Each row of this table is followed by its label. One hidden rule gives the labels. It looks at one to three of the table's principal directions, none of them among the few with the most spread.
array([-23,   7,  19, -39, -23,  12,  -2, -33, -70,   4, -21,  -8,  27,  -6,  21, -11,  35,   2,   1,  -3,  11,  61,  43,  16,  16,  15,   6, -42,  46,  11, -14,  -9]) QL
array([-33,  -7, -37,  20, -23, -44,  29,   9, -14,  13,  -1, -24,  42,  -3,   3,  81, -51,  15,   1,  29,  -2, -42, -22,  28, -13,   7,   5,  59, -25, -65, -47, -55]) JH
array([ -9,  12,  -5, -14,  -8,  -5,  -1, -15, -23,  -2, -13,   5,  20, -15,  24,   7,  17,   3,  -9,  10,  13,  14,  29,   5,   9,   7,   3,   3,   7, -16,  -9,  -8]) BQ
array([ -8,   8, -14, -42,  19, -12,  20,  -9, -48,   5,  -1,  -7,  26,  -6,  18, -26,  11,  11,   1,  -2,   5,  20,  22,  14,  28,   3,   6, -10,  22, -12,  -1, -18]) BQ
array([ 10,  -1, -23, -22,  24,   3,  26,  10,  -1,  16,  13, -12,   9,  -2,   5, -45, -18,   9,  -7,  17,  18,  -7, -20,  16,  20,  -5,  -7,  -2,  -4, -15,  14,  -2]) QL
array([ 21,   1, -52, -49,  13, -13,  29,   3, -10,  42,  -7, -23, -21, -20,  20, -32, -30,   8,  -8,  27,  35, -39, -33,  14,  19,  -6,   8,  -9, -27, -13,  17,  13]) HG
array([  7,  -5,   0,   0,  22,  -7, -15,   1,   6,  -7,   1,   1, -11,   1,  -6,  -3,  12,  -5,   7, -17, -16,   3,   8, -17,  -7,  -8,   3,   7,   1,  22,  11,   2]) ZF
array([-20,   0, -27, -78,   9, -10,  42,  12, -94,  74,   8, -35,  37,  -4,  26, -49, -19,  32,  11,  21,  12,  21, -26,  12,  37,  -4,  43,  19,   9, -16,  19, -29]) QL
array([ 23, -12,  21,  39,   3,  32,  -8,  10,  48, -31,   9,   6,   1,  -1,  -8,   4,  -9,  -7, -17,  10,  13,  14,   4,   0,  -4,   1, -33, -22,  -8,  -5,   1,  18]) QL
array([  9,  -5, -16,  24,  -1, -13, -11,   4,  26, -13, -11,   1,   5, -21,  12,  46, -16,  -2, -27,  26,  16, -20,   7,  -8,  -9,  -5, -15,  34, -32, -32, -10,  -2]) BQ
array([ 16,   1, -25,  20, -16,  -8,   7,   7,  47,   2,  -7,   6, -24, -14,   0,  27, -33,  -6, -21,  26,  24, -57, -26,   7,  -7,  -3, -17,  12, -41, -28,  -6,  18]) BQ
array([ 57,  -1, -31, -14,   1,   0, -36, -28,  65, -17, -41,  12, -97, -36,   1,  -8,   6, -37, -37,   6,  43, -53,   1, -15,  -8, -15, -42, -52, -34,  35,  23,  81]) HG
array([-16,   7, -47, -83,  21, -29,  48, -17, -81,  35,  -5, -31,  25,  -5,  21, -50,  -9,  18,   4,   9,  18,   2,  -4,  42,  42,   2,   9, -19,  27, -20,  -4, -30]) QL
array([ -6,   8,  36, -53, -12,  21,   1, -11, -76,  22,  -9,   2,   0,   1,  14, -36,  30,  10,   6, -17,  -1,  55,  21, -11,  27,   7,  31, -42,  36,  28,  16,   9]) GQ
array([ 28,   5, -28, -27,  59, -17,  -7,  -5,  17, -16,   2,   2, -27,  -7,   3, -43,  22,  -7,   7, -26,  -7, -12,  18, -12,   7, -11,  -4, -14,   1,  29,  27,  14]) ZL
array([  6,   5,  -2, -14,  -9, -12, -37, -21,   5,  -5, -27,  18, -43, -14,  -1,   6,  27, -19, -12, -12,   0, -11,  18, -25,  -8, -13,  -5,   2,  -3,  30,  12,  31]) ZF
array([-39, -12, -25,  55,  23, -52,  50,  33,   5, -16,  35, -19,  69,  32, -24,  65, -64,  26,  10,   9, -38, -45, -36,  36,  -9,   2,  -4,  87, -14, -82, -55, -93]) GQ
array([ -8, -15,  -8, -47,  40,   5,  22, -10, -38, -11,  22, -30,  24,  18, -18, -63,  17,   0,  38, -36, -18,  50,  19,  32,  22,   1, -17, -65,  60,  36,   6, -15]) BQ
array([-16, -26, -39,  45,  10, -32,  46,  30,  32, -24,  28, -24,  58,   6, -22,  59, -75,  11,  -9,  32,  -1, -42, -29,  47,   2,  -3, -47,  49, -23, -85, -45, -56]) QL
array([ -4, -17, -28,  10,  -1,  -1,  30,  -7,  17, -14,   7, -32,  21,   5, -13,   7, -33,  -4,   4,  16,  17,  -8, -14,  53,  -2,   9, -39, -35,   9, -22, -30, -17]) ZL
array([ 17, -13,   2,  -5,  43,  11,   9,  17,   6,   0,  23, -15,  -6,  16, -14, -42,  -5,   5,  16, -18, -16,  12, -18,  -5,   4,  -7,   3, -15,   7,  25,  22,  -1]) JH
array([ 13, -21, -27,  36,  37,   0,  40,  45,  52,  -8,  42, -17,  33,  10, -17,  -4, -61,  14,  -3,  26,   4, -30, -44,  23,   6,  -8, -29,  32, -30, -51,  -1, -24]) QL
array([-28,  16,  13,   7, -35,  -3,  -4, -15, -34,  16, -17,   1,  20,   1,  21,  31,  15,   8,   3,   9,   0,  13,  11,   2, -13,  16,  31,  17,   6, -10, -23, -22]) GQ
array([ -3,   2,  12,  -7,   0,  11,  -8,   4,  -9,   8,   5,   7,   3,   4,   0, -21,  14,   1,   3,  -3,  -5,  18,   3, -12,   4,  -4,   8,   8,   8,  13,  15,   5]) QL
array([ 30,  -4, -20,  24,  16, -21, -31,   0,  56, -17, -17,  10, -52, -16,  -5,  30,  -6, -17, -22,   1,   3, -51,  -7, -30, -23, -17, -13,  25, -41,   9,   9,  26]) ZF
array([-39, -13, -30,  46,  13, -37,  42,  22,   4, -10,  28, -25,  74,  22, -14,  50, -53,  20,   7,  22, -19, -26, -26,  42, -10,   4, -13,  71,  -6, -73, -50, -81]) ZF
array([-22,   6,   6, -29,  -4,  -3,   9, -21, -48,  -4,  -3,  -6,  24,   7,   3, -16,  24,   2,  17, -17,  -8,  35,  28,  21,  13,  11,   2, -32,  42,  10, -14, -16]) GQ
array([-39,   4, -10, -22, -28, -13,  25, -16, -50,  15,  -3, -17,  36,   8,   1,   8,  -3,   7,  18,   3,  -2,  12,   3,  38,   7,  13,   5,  -9,  30, -16, -29, -32]) ZL
array([-31,  -6,  -3,  95, -23, -37, -26,  27,  64, -16,   9,  21,  18,  10, -25, 103, -29,  -3,  -4,  14, -36, -56, -21, -23, -50, -12,  -4, 127, -47, -43, -31, -37]) ZF
array([-34,   0, -14,  -6, -16, -32,  10,   5, -38,  25,  -3,  -5,  28,   2,   2,  30, -18,  12,  -5,  17,  -8, -14, -13,   4,   2,  -7,  13,  64,  -6, -35, -16, -36]) QL
array([  66,   -8,   28,   37,   11,   30,  -85,   10,  108,  -31,  -15,   51, -105,  -23,  -20,   -7,   29,  -40,  -35,  -15,    3,  -25,    5,  -84,  -25,  -35,  -28,    6,  -48,   66,   63,  100]) QL
array([  5, -13,  41,  27,  12,  29,  -4,  30,   2,  -6,  26,   1,  23,  13,  -6,   2,  -2,  12,  10,  -8, -20,  40,   0, -24,  -2,   1,  15,   9,   1,   6,  13,  -9]) QL
array([  49,   13,   24,   -3,  -67,   28,  -75,  -39,   51,  -16,  -65,   45, -110,  -51,   16,   38,   40,  -45,  -42,    3,   46,  -22,   36,  -48,  -18,   -2,  -18,  -64,  -34,   51,   23,  113]) JH
array([-33,  15,  20,   9, -36,  -8,  -5, -10, -28,   5,  -8,  12,  18,   8,   6,  33,  17,   4,  11,  -6, -15,   9,  14,  -1, -10,  13,  25,  18,  13,  -7, -22, -20]) JH
array([-24,  -8,  -4,   8,  30, -16,  38,  25, -27,   8,  33, -22,  49,  30, -12,  -7, -27,  25,  22,  -6, -30,   5, -25,  18,   6,   2,  16,  35,  12, -26, -14, -57]) HG
array([ 48, -18,  -3,  37,   8,  12, -28,  19,  68, -13, -10,   6, -44, -25,  -1,  35, -27, -12, -40,  25,  24, -32, -16, -35, -15, -17, -22,  16, -58,  -5,  19,  40]) ZL
array([-41,  25,  33,  11, -67,   3,  -6,   3, -47,  59, -12,  12,   8,  12,  18,  37,   6,  19,  14,  11, -13,  -2, -25, -22, -22,  16,  75,  53, -10,  -5, -11, -19]) QL
array([ 14,   5,   6, -24,  12,   3, -24, -29,  -4,  -9, -20,   3, -47,   1,  -4, -33,  37, -18,   5, -31,  -4,   8,  16, -10,  -5,  -3,  -1, -48,  22,  56,  14,  29]) ZL
array([-14,  18,  22,   8, -34,   4, -14, -14, -29,  16, -25,  12,   7,  -7,  27,  26,  17,   6, -18,  18,  11,  12,  11, -13,  -8,  11,  29,  23,  -5, -12, -13,  -6]) QL
array([-37,  -3, -41, -25,  32, -40,  75,  15, -76,  25,  21, -45,  90,  13,  19,   5, -48,  42,   6,  27,  -1,   1, -20,  53,  30,  11,  18,  42,  11, -80, -40, -94]) BQ
array([  4,   5, -11,   0,  -3,   0,   4,  -3,  13,   5,  -3,   4,  -9,  -2,   0, -14,  -6,  -3, -11,  13,  13, -18, -13,   7,   2,  -3,  -9,   4,  -7,  -7,   3,   9]) GQ
array([-28,  13,  19, -45,  -4,   4,  13, -13, -94,  28,  -7,  -9,  46,   2,  32, -23,  26,  23,   3,   3,   0,  59,  25,   3,  25,  11,  39,   2,  36,  -6,  -4, -33]) BQ
array([ -53,   24,   27,  -64,  -17,   18,   52,  -16, -127,   54,    7,  -30,   79,   25,   37,  -52,   28,   41,   39,   -5,   -5,   86,   15,   39,   32,   36,   69,  -36,   69,   -5,  -18,  -60]) JH
array([-33,   8, -13,  -9,   6, -15,  28,  -4, -36,   5,  12,  -8,  55,  10,   9, -11,   1,  15,   9,   8,  -5,  15,   8,  30,  13,   8,   4,  23,  24, -32, -20, -45]) ZL
array([-13, -10,   2,   6,  -5, -16,  -9,  11,  -1,   5,   6,   3,  -5,   8, -20,  20,  -9,  -3,   9, -11, -24, -13, -12, -14,  -8, -12,   2,  34,  -4,   5,   2,  -6]) BQ
array([  5,  -4, -29, -21,  -9, -13,  23,  -4,  -9,   1,  -7, -15,   4, -18,  11,  25, -22,   2,   1,  11,  20, -18,   4,  25,  11,  10,  -8, -28,  -9, -24, -16,  -1]) JH
array([ 10,  17, -38, -17, -26, -31, -10, -39,   0,   5, -53,  -1, -43, -32,  28,  40,   0, -14, -29,  21,  38, -52,   7,   9, -11,   7,  -2, -13, -26, -11, -22,  18]) HG
array([ 13, -10, -12,  17,  53,  -9,  16,  31,  24, -16,  30,   0,  24,   6,  -8, -16, -24,  12, -10,   5, -10,  -9, -11,  -4,  13, -15, -15,  42, -15, -30,  11, -22]) BQ
array([ 43, -10, -35, -10,  33,   2,  25,  28,  51,   5,  18,  -4, -34,  -9,  -9, -35, -43,   0, -12,  14,  22, -51, -42,   4,  18, -14, -23, -12, -38, -13,  29,  30]) JH
array([-13,  16,   8, -25, -17,   1,   0, -13, -43,  18, -13,   5,  11,  -7,  24,  -3,  22,   8,   3,   1,   6,  20,  20,  -4,   8,  10,  28,  -3,  11,   0,  -1,  -5]) QL
array([ 29,   1,   7,  51,  -6,  14, -42,  -7,  73, -39, -18,  26, -25, -23,   6,  34,  11, -21, -38,  18,  22, -14,  22, -23, -22,  -6, -35,  11, -32,  -4,   1,  35]) BQ
array([ 46,  -3,  31,   0, -14,  43, -51,  -5,  37,  -5, -22,  26, -63, -25,   6, -18,  25, -22, -33,   5,  28,  15,  12, -48,  -2, -14, -14, -31, -20,  44,  43,  77]) QL
array([ 18,   0,  21, -33,  27,   6, -30,  -3, -17,   1,  -2,  10, -39,   1,  -5, -38,  40,  -7,  16, -43, -23,  26,  20, -42,   3, -12,  21, -22,  15,  63,  40,  29]) GQ
array([ 15,   6,  61,  52, -31,  30, -54,  25,  49,   9,   0,  48, -55,   9, -17,  17,  15, -10, -11, -10, -22, -12, -23, -72, -29, -15,  28,  46, -35,  36,  35,  47]) ZL
array([-20,  -3, -22,  33,  -3, -34, -21, -14,  29, -25, -10,   2,   6,  -1, -13,  49,   4, -15,   0,  -2, -16, -25,  13,   5, -29,  -7, -23,  42,  -4,  -7, -27, -20]) ZF
array([-76,  13,  13,  -6, -16,  -5,  74,  13, -93,  36,  40, -25, 114,  47,   3, -15, -20,  46,  42,   7, -28,  42, -20,  60,  21,  29,  42,  30,  52, -57, -45, -99]) ZL
array([ 12,  -5, -59, -49,  16,   6,  84,   0, -33,  30,   7, -56,  45, -13,  31, -44, -59,  26, -12,  54,  64,  -7, -32,  81,  42,  19, -18, -58,   0, -64, -20, -26]) ZF
array([ 68, -26,  10,  37,  30,  30, -29,  26,  93, -28,   6,   7, -68, -11, -23,  -5, -23, -20, -26,   0,  12, -26, -25, -37, -13, -21, -36, -24, -46,  28,  38,  62]) GQ
array([ 44,  -9, -11,  27,   8,   7, -16,  13,  78, -22,  -1,  11, -52, -15, -12,  16, -19, -17, -13,   1,  13, -45, -14, -18, -14,  -9, -25, -16, -42,   8,  16,  45]) BQ
array([-13,  13,   9, -36, -27,  -3,  -9, -31, -48,  13, -26,  -1, -14,  -5,  13,   1,  30,  -4,   9, -14,   2,  17,  22,   1,   2,  11,  21, -36,  24,  25,  -7,   8]) ZL
array([ -4, -17,  18,  66,  -6,  27,  24,  28,  36, -14,  27, -17,  44,  19, -12,  31, -42,  13,  -1,  25,   1,   9, -28,  23, -15,  13, -13,  11, -12, -39, -26, -31]) JH
array([ 49,   0, -28,  21,  22,   4,  -5,   9,  85, -11,  -2,   9, -62, -11,  -7, -14, -22, -15, -19,  11,  23, -64, -32,  -8, -11, -10, -23, -13, -46,   6,  21,  45]) BQ
array([-36,   7,  -6, -12,   6, -21,  36,  -3, -69,  19,   3, -25,  60,  13,  20,  12,  -9,  28,  10,   9,  -9,  20,   1,  27,   9,  16,  31,  24,  20, -38, -33, -66]) QL
array([ 12,   7,  15, -44,   7,  11, -24, -16, -27,  12, -13,  11, -36,  -5,   4, -48,  40,  -9,   2, -23,  -2,  26,  18, -26,  11,  -8,  13, -30,  19,  52,  34,  34]) ZF
array([-22,   1, -14,  16,  -7, -14,  35,  28,   6,  19,  30,  -6,  29,  18, -12,  14, -32,  16,  31,   1, -20, -29, -33,  18,  -4,   7,  19,  34, -10, -29, -11, -32]) QL
array([ -9, -14,  10,  64,  15, -13,  -5,  36,  55, -28,  34,  15,  14,  24, -38,  35, -24,  -1,  11, -13, -41, -26, -21, -14, -21, -12, -14,  63, -17, -17,  -6, -23]) HG
array([-27,  28,  27, -30, -49,  -1, -24, -31, -60,  25, -33,  21,  -8,  -7,  24,   7,  46,  -1,  -1,  -6,   1,  24,  29, -18,   0,  10,  39,   3,  20,  19,  -3,   8]) GQ
array([ 37, -20,  -1,   6,   4,  28,  25,  19,  38, -14,  16, -13, -14,  -5, -12,  -4, -39,  -2,  -1,   6,  21,  -9, -19,  18,  12,   6, -29, -63, -15,  -8,   6,  27]) QL
array([ 36,   2,   2, -44,  19,  26,  -4,  -9,  -4,   7,  -6,  -1, -40, -11,   9, -62,  19,  -7,  -2, -11,  20,  17,   6,  -8,  20,  -3,  -1, -66,   9,  41,  36,  46]) GQ
array([-34,   6,  10,  13, -29, -16, -14, -20, -18,  -4, -13,   5,   8,  10,  -8,  34,  18,  -6,  11, -12, -20,   3,  13,   4, -19,   6,   7,  16,  19,   6, -27, -19]) BQ
array([ -7,  -4,  18,   9, -14,  36,  22,  20, -18,  24,  16, -12,  49,   1,  18, -12, -19,  22, -10,  38,  22,  38, -13,  11,  13,   9,  10,  10,  -2, -33,   1, -16]) ZL
array([-48,  29,  13,  -9, -38,  -8, -18, -34, -52,  20, -24,  14,  29,   1,  25,   3,  49,   3,   3,   5,  -3,  29,  31,   1, -10,  11,  31,  33,  29,   3, -18, -23]) QL
array([ 24,   8,  29,   3, -13,  25, -57, -19,  33, -17, -21,  33, -56, -14,  -1, -13,  52, -27,  -6, -23,   1,  15,  32, -42, -14,  -8,  -5, -30,   2,  61,  31,  62]) ZF
Which label does each new row get?
array([-20, -29,  -9,  59, -17, -19,  20,  27,  28, -20,  19, -17,  43,   8, -28,  86, -63,   5,  -4,  22, -12, -26, -24,  24, -15,  -1, -32,  46, -22, -61, -44, -43]) ~ JH
array([-44, -14,  14,  13, -11, -13,  35,  23, -54,  19,  24, -28,  63,  29, -13,  39, -35,  27,  26,   0, -33,  19, -24,  20,  -1,  11,  27,  36,  15, -35, -34, -68]) ~ ZL
array([ -3,   3, -10,  -5, -30,  -9,  -2, -15,   4,   5, -18,   1, -26,  -6,  -5,  20,  -6, -11,  -2,   2,   9, -27,  -8,  10,  -7,   3,  -6, -16,  -5,   3, -11,  15]) ~ QL
array([-33,  18,  14, -41,  -5,   1,  13, -26, -74,  17,  -3, -10,  27,  17,  14, -32,  42,  10,  38, -28, -18,  48,  26,  18,   7,  21,  39, -36,  55,  27, -10, -27]) ~ ZL
array([ -9, -12, -21,  20,  30,   4,  49,  35,  17,   8,  46, -24,  53,  22, -12, -27, -44,  21,  17,  18,  -5,  -6, -38,  35,   9,   1,  -9,  25,  -2, -40,  -6, -42]) ~ GQ
array([-25,  10, -12,  33,  -2, -14,  15,  13,  30,   0,  23,   9,  22,  22, -16,   0, -10,   3,  20,  -1, -20, -30, -22,  17, -13,   2,   1,  43,  -2, -20, -13, -26]) ~ ZL
array([ -5,   3,  44,  14, -16,  27, -27,  17,   2,  16,  12,  22,  -9,  13, -10, -14,  21,   1,  12, -15, -23,  26,  -6, -41, -10,  -7,  28,  23,   2,  33,  28,  18]) ~ JH
array([ 13, -24,  -5,  -6,  39,  12,  17,   8,   7, -19,  22, -25,  10,  14, -22, -37, -12,  -2,  11, -13,  -7,  23,  -6,  21,  11,  -5, -30, -40,  22,  15,   6,  -5]) ~ HG
array([ 33,   0,  18,  -1,  -8,  16, -24,   4,  25,   7, -13,  15, -61,  -8,  -3,  -2,   2, -11, -12,  -7,   7, -18, -14, -34,  -6,  -7,   9, -21, -25,  32,  27,  49]) ~ ZL
array([ 27,  -9,   1, -17,  28,  20,   8,  11,   6,  -1,  13, -10, -10,  -1,  -1, -39,  -1,   2,   7,  -8,   5,  16,  -2,  -3,  13,  -2,  -3, -40,   3,  19,  24,  18]) ~ GQ
array([-48,  14,  52, -16, -31,  19,   6,   8, -89,  50,  11,   3,  48,  26,  11, -17,  24,  28,  23,  -6, -27,  61,  -3, -15,   8,  10,  66,  34,  34,   6,   3, -36]) ~ HG
array([-17,  12,  13,  -7,   2,   6,  -6,   2, -26,  32,   5,   1,   8,  14,   7, -32,  21,  10,  13,  -4, -14,  19, -10, -16,  -6,  -1,  38,  30,  10,  20,  15, -12]) ~ GQ
array([ 20,   7, -18,   6, -32,  -4, -31, -23,  48, -12, -34,  19, -51, -30,   5,  26,   7, -27, -27,  16,  32, -41,   9,  -6, -14,  -4, -29, -15, -27,   6,   0,  49]) ~ GQ
array([ 26,   4, -32, -36,   7,   7,  12,   2,   8,  36,  -4, -12, -34, -14,  14, -43, -11,   1,   0,  15,  29, -25, -28,   2,   8,  -4,  10, -24, -21,  14,  29,  31]) ~ ZL
array([ 17,  11, -41,   2,  10, -36, -12, -21,  45, -33, -20,  13, -36, -22,   5,  32,   9, -20,  -2, -13,   7, -53,  26,   4, -12,   1, -21, -14, -18,  -1, -12,  17]) ~ GQ
array([-29,  -7,  20, -19,   6,  -5,   3,  11, -52,  14,  19,  -8,  29,  20, -13,  -8,  12,  11,  34, -29, -39,  39,   6,  -9,   5,  -2,  27,  15,  31,  18,   5, -28]) ~ JH
array([ 31,  -9, -20,  50,   8,   3,  39,  50,  78,   4,  30,  -2, -14,   5, -13,  24, -75,  12,  -7,  27,  11, -75, -68,   8,  -6,   1,  -5,  22, -64, -50,   0,   3]) ~ QL
array([ -6,  19,  -1, -23, -17,   0,  -7, -30, -23,  -1, -23,   8,  -2, -13,  23,  -7,  33,  -5,  -1,  -2,  15,  14,  32,   8,   4,  12,   7, -29,  18,   9,  -7,   9]) ~ QL
array([-13,  -1,  14,  12,  -4,   2,  -7,   2, -12,  10,   0,  -3,   9,  11,  -2,   4,   4,   5,   2,   1, -12,  11,  -9,  -9, -11,  -2,  16,  26,   3,   5,  -3, -15]) ~ GQ
array([-42,   0,  27,  35,  -4,  11,  32,  18, -29,   0,  33, -11,  82,  33,  -3,   9, -11,  27,  20,   6, -24,  41,  -5,  27,   0,  18,  17,  31,  26, -38, -31, -65]) ~ ZF
array([ 29, -16, -16,  63,  -9, -13, -22,  -2, 111, -68,  -4,  15, -50,  -8, -38,  70, -21, -37,  -4, -15,  -3, -65,   4,   7, -33,  -3, -63, -27, -30,   1, -23,  35]) ~ QL
array([-27,   3,  39,  33, -14,  39,  18,  20,  -8,  10,  34,  -2,  58,  29,  -2, -17,   4,  19,  29,   2, -17,  49,  -7,  12,  -6,  19,  23,   8,  23,  -7,  -6, -31]) ~ JH
array([-24,   2,  11,   1,  12,  -9,  24,   5, -38,   0,  16, -10,  39,  22,  -2,   0,  -1,  17,  20, -14, -24,  21,   1,  15,   5,  11,  20,   7,  24, -13, -19, -44]) ~ HG
array([ -9,   3,   5,  17, -28,   9,  -9,  12,   5,  16,  -2,  12,  22, -14,  15,  25,  -7,   6, -18,  33,  16,   2,   0, -13,  -2,  -3,   5,  48, -22, -29,   1,   0]) ~ BQ
array([-19,  11,  -7,  -7, -24, -23, -19, -24, -14,   0, -23,   9, -12,  -7,   3,  28,  21, -10,   5, -10,  -7, -12,  18,  -4, -13,   2,   7,  10,   5,  10, -14,   0]) ~ JH
array([ 25,  -4,  -5,  11,  -1,  10,   3,  19,  31,  15,   1,   2, -25,  -8,   2,   0, -29,   2, -20,  22,  19, -31, -34, -12,  -1,  -7,   0,  12, -37, -12,  15,  21]) ~ HG
array([  3,   5,  22, -17, -21,   9, -35, -12,  -9,   3, -16,  21, -32,  -9,  -1,  -4,  33, -14,  -1, -17,  -5,  16,  21, -30,  -2,  -7,   6, -12,   8,  39,  20,  35]) ~ GQ
array([ 54,   2,  16,  16,   6,  29, -58,  -8,  64, -20, -26,  30, -70, -30,  10,  -9,  29, -26, -38,   5,  26,  -5,  18, -53, -14, -16, -17, -15, -33,  41,  41,  74]) ~ BQ
array([  3,  13,  39,  12,  -5,  35,  -8,  14,  11,  13,  17,  23,  -9,  19,  -5, -45,  21,   4,  11, -12, -12,  19, -13, -21,  -1,   2,  25,  -1,   7,  27,  27,  18]) ~ BQ
array([-23,  -4,   7, -14, -18,  10,  25,  -3, -41,   4,   9, -18,  46,   6,   5,   5,  -2,  11,  21,   1,   0,  38,  14,  31,  10,  18,   3, -29,  30, -12, -20, -26]) ~ JH
array([  5, -17, -24,  -1,  39, -30,   5,  19,  11, -20,  14,   1,  12,  -4, -16,   7, -24,   1, -17,   2, -11, -19,  -2,  -4,  16, -23, -31,  45, -12, -28,   4, -16]) ~ BQ
array([ 27, -20, -24,  21,  26,   6,  14,  20,  56, -27,  19,  -8,   6,  -9, -12,   1, -35,  -5, -12,  16,  17, -18,  -9,  16,   7,  -7, -47, -10, -21, -25,   3,   8]) ~ QL
array([ 16, -12,   6,  26,  14,  -4, -11,  16,  38, -20,   9,   8, -22,   5, -22,  17, -14,  -7,  -5, -11, -15, -22, -12, -18,  -9, -11, -14,  12, -18,   5,   7,  10]) ~ HG
array([ -6,  13,  30, -20, -11,  13,  -9,  -3, -31,  19,  -3,  15, -16,  10,   2, -29,  27,   3,   9, -19, -12,  20,   1, -20,   6,   1,  30,  -9,  17,  30,  18,  14]) ~ BQ
array([ -4, -21, -25,  -2,  51,  -7,  35,  12,   4, -19,  33, -30,  40,  20, -23, -37, -23,   6,  14,  -6, -12,  12, -11,  39,  15,  -6, -35, -10,  25, -13,  -7, -35]) ~ ZF
array([  8, -11, -31,  -2,  28, -23,  45,  17,  -7,  -9,   9, -19,  33,  -6,   7,  17, -53,  18, -28,  30,  19, -26, -17,  30,  28,  -2, -24,  17, -20, -70, -22, -34]) ~ BQ
